In the rows, zero is written as 128.
Z: a few groups of rows, each row roughly a mix of its group's hidden directions; some rows fit no group:
Z (112 x 14):
[[161 142 143  89  88 134  97 142 144 155  78 150 113  83]
 [140 133 123 120 130 137  85  46 130 151 111 175 125 121]
 [133  89  80 186 129 127 110 132 143 152 118  96 102  85]
 [ 96 153 107 122 107 140  78  80 169 126  84 157 122 115]
 [ 59 148  99 119 112 132 105 128 184  94 138 110 110 133]
 [111 111  96 143 110 176  81 135 152 151 153 140 154  76]
 [183 134 128 130 129 153 160  61 144 151 165 106 137 135]
 [ 67 149 103 148 104 130 110 105 154  71 126 162 142 134]
 [ 87 128 116 152 105 144  59 120 121 103 119 174 160 139]
 [124 130 102  98 181 154  94 148 108 132 140 196 120 139]
 [123 147 111 149 121 143 107  50 146 124  92 172 149 129]
 [ 81  77 137 137 130 126 102 128  67 108 150 155 108 101]
 [113 132 156 127 168 109 124  88 150  83 137 115  62 145]
 [121 187 122  88 123  84 107 126  80 137 151 120 142  91]
 [148 169 125 106 126 163 116 138  67 151 111 134 185 116]
 [114  65 108 154 103 144 125 157 184 165 140 133 123 145]
 [158 122 147 163  89 157 134 116 108 154  73 121 151  80]
 [160 161 165 153 139  73 126 129 160 111  97  82 138 111]
 [139 135 134 135 114  95 142 115 142  81 114 121  59 179]
 [144 110 114 171 109 128 105 135 147 121 139  56  82 153]
 [116 137 159 129 182  83  85 149 148 142 118 114  77 135]
 [ 71 107 120 139  97  77 139 142 147 130 124  70 147 117]
 [110 122 129 101 155  76 118 142  96  82 112 163 173 152]
 [103  96 145 150 110 174 134 162 134 147 142  79  78 151]
 [ 72  97  90 134 162 155 123  93 137 117 128 173  99 111]
 [166 118 144  95 133  79 189 117 107  97 124 128 165 129]
 [ 84 164  95 105 121 124  97 111 195 107 110 145 116 143]
 [ 92 119 128 116 169  65 122 160 123  95 118 158 137 166]
 [ 99 166  95 118 113 143 126  78 100 146 113 168  94 167]
 [145 159 117 125 119 128 183 164 178 104 149  86 144 154]
 [145 175  99 131 121  64 115 142  92 130 126 101 120  82]
 [112 136  92 125  72  91 174 117 100  86 138 135 153 109]
 [137 151 100 125  84  91 176 126  99  75 103 151 127 145]
 [ 97 148 110 124 117 113 124 113 142  62 167 183 142 149]
 [149 147 130 101 148 125 116  87 150 149 201 100 116 160]
 [ 51 160 116 112 160 147 147 150 103 160 112 124 141 143]
 [140 137  90 127 138 115 189 151 139  97 134 172 179 140]
 [106  75  92 173 128 147 135 172 176 138 137 117 139 149]
 [113  85 137 108  91  71 149  73 126 132 149 156 121 120]
 [172 112 126 105 162 113 193 184 129 135 118 120 119 146]
 [ 99 119 125 152 101 100 112  85 171 159 146 157  74 124]
 [ 70 104 105 131 147 164 107  86 122 128 169 123 135  85]
 [ 91  82 125 167 143 124 152 171  79 108  91 136 134 116]
 [ 65 139 104 129 126 123 130 154 166  83 168  97 120 150]
 [166 144 146  94 138  97 162 117  81  89 101 124 171 143]
 [155 122 192 111 171 158 138  94 137 131  96 168 121 129]
 [ 74 133  93 130 142 132 117  74 163  93 165 137 120 155]
 [164 137 121 163 117 151 179 126 147 141  63 109 157 117]
 [149 150 123 106  76  73 133 167 133 129 125 133 101 178]
 [ 91 113 104 124 152 106 118 161 176 132 130 162  82 173]
 [145  68 154 121 131 135 145 146  64 141 152 124 107  91]
 [137 140 156  85 123 124 117 100 108 174 128 171 153  71]
 [142 107 138 107 176 134 135 195 103  89 130 133 166 146]
 [161 163 134 181 108 139 141 121 189 143 123  91 119 100]
 [107 128 123 163 160 153 148 143 133  74 148  75 160 158]
 [123 138  96 109 102 150  83 139  92 190 139 133 156  95]
 [125 105 137 152 172 128 106 124 175 123 122 114  56 155]
 [ 87 126 105 147 103 149  64 131 117 102 120 157 179 124]
 [125 119  71 155 149 120 103 156 110  90 123 153  78 162]
 [123 125  98 144 118 137 154  86 105  66  95 144  82 147]
 [130 142 131 134 129 114 158 216 143 127  98  88 138 137]
 [111 106 131  88 152 133 131 173  88 136 124  58 145 118]
 [ 80 131 113 141 141  67 119 130 177 160 132 114  88 119]
 [149 164 124 136  85 163 177  84 102 131 105 111 111 160]
 [ 79 147 110  86 116 106  96 146 123 166 184 135 148 113]
 [165 140 113  96 178 165 114 123 124 167 147 169  92 108]
 [ 76 109 116  91 152  94 129 127  95 133 131 164  93 174]
 [153 131 142 101 161 190  79 154  82 124 121 120 143 121]
 [141 155 138 102 106  60 132  93 114 116 126 144  79  96]
 [ 78 127 105 103 114 138  80 150 134 165 187 113 134 142]
 [122 112 132 183  91 170 166 110 119 118 122  84 149  93]
 [127 116 135 109 141 143  92 126 133 194 106  72  91 111]
 [ 90  79 133 159 124 115  95 165 181 137 161 125 116 107]
 [ 55 124 109 133  97 108  75  94 118 135 119 151 119 143]
 [ 87 141 127 152 134 117  84 165 127 149  54 116 135 130]
 [156 130 157 143 126 139 109  90  97 165 191  85 135 131]
 [186 107 142  93 134 130 191 108 123 152 153 116 109 101]
 [136 116 134 183 118 164 162  90 115 141 146  67 149 120]
 [140 142 117 146 113 141 127 107 147 138  37 158 145 109]
 [ 79  78 139 104 141  72 116 140 110 109 139 159 120 161]
 [140 107  88 172 144 135 109 182 156 154  97 122 101 159]
 [ 77 148 106 160 131 130 138 120 158  93 172  86 142 165]
 [ 90  99 146 114 110 184 130 112 144 112 175 118 146 176]
 [105  80 117 131 184 107 133 139  83 127  96 172 114 141]
 [142  97 105 115 106 112 179 122 133 105 152 160 191 102]
 [137 129 131  90 154  57 165 125 104  96 117 152 157 143]
 [126 142 121 120 150 117 167 111 138 164 135 144  47 161]
 [178 146 116 148 142  94  96 167 127 171  88 115  97 112]
 [194 146 150  71 113 124 106 121 143 170 126 141 109 110]
 [164 180 150 172 101 125 153 100 154 125  98  91 109 139]
 [141 110 125 139 161 152 142 164 157 137  77 181 123 172]
 [ 60  91 125 112 117  66 113 117 118 123 132 150 117 154]
 [126 127  92 160 166 161 128 101  90 119  94 134 141  68]
 [158  86 117 106 133 145 180  80 120 108 161 161 108 110]
 [144 130 203 112 156 142 134 120 161 108 133 116 113 181]
 [137 112 147  77 189 116  87 138  88 127 133 162 112 132]
 [130 128 127 173  94 158 134  99 123 129  58 143 155  93]
 [169 110 124 137  66 135 164 128 109 143 102 145 177  99]
 [139 163  85 121  93 152 132 159  74 118 106 136 165 160]
 [177  91 189 143 132 157 153 125 163 146  98 137 143 137]
 [102 184 123  75 142 113 118 135  81 128 141 161 163 118]
 [ 56  88  94 134 126 135 130 168 142 141 156 139 105 153]
 [109  94 139  74 154  63 128 110 100 129 136 160 114 139]
 [ 92 116 120 145 137 141 109 152 159 112 177  72 122 176]
 [103 145 133 155  99 141 143 153 143 109 179  57 142 132]
 [156  97 114 169 132 167 166 126 121 125  75 152 164 102]
 [151 152 136  96  75 107 134 102  83 147 130 140 156  78]
 [171 133 139 119 182  90 131 164 162 123 131 113 155  82]
 [131 128 149 113 148  83 106 139 148 187 143 138 138  64]
 [132 108 143 118 159  74 180 140 156 143 145 125  73 145]
 [159 146 142 103 176  88 100 160 113 170 113 142 127 169]
 [133 108  96  94 151 145 140  59 163 134 117 160  92 123]]

one row of each group, then the others: which group is each in?
[ 83 123 100 131 136 113 151  75 111  86 141 145 125  74]
<14>
[153 134 115  92 157 201 116 141  75 131 131 151 132 137]
<99>
[132 165 137  82  89 110  91 173 159 117 104 161 121 110]
<83>

[150 103 143 113 116 122 123 134 101  80 128 138 210 108]
<99>
[106  81 148 113 117 131 167 164 103 128 135  60 118 148]
<99>
[ 92 180  84 107 140 105 108 128  89  91 139 128  97 152]
<14>
[177 153 102 112 147 134 159 133 145 146 133 104 168  66]
<99>
[132  84  79 182 129 161 134 136 129 152 102 128 150  84]
<14>
[148  84 145 127 135 123 145 115 166 160 173 155  70 112]
<99>
[200 143 134 146 124 146 176  98 139 156 100 120 159 131]
<83>
[ 80  88 135 133  89  81 165 107 134 129 139 124  95 164]
<99>
[ 92 187 105 157 131  73 121 124 159 123  90 121 129 145]
<99>
[115 148 119 123 180  64 117 165 141  98 109 150 161 134]
<99>
[127 100 117 128 120 106 149 164 157 174 114 181 169  94]
<14>
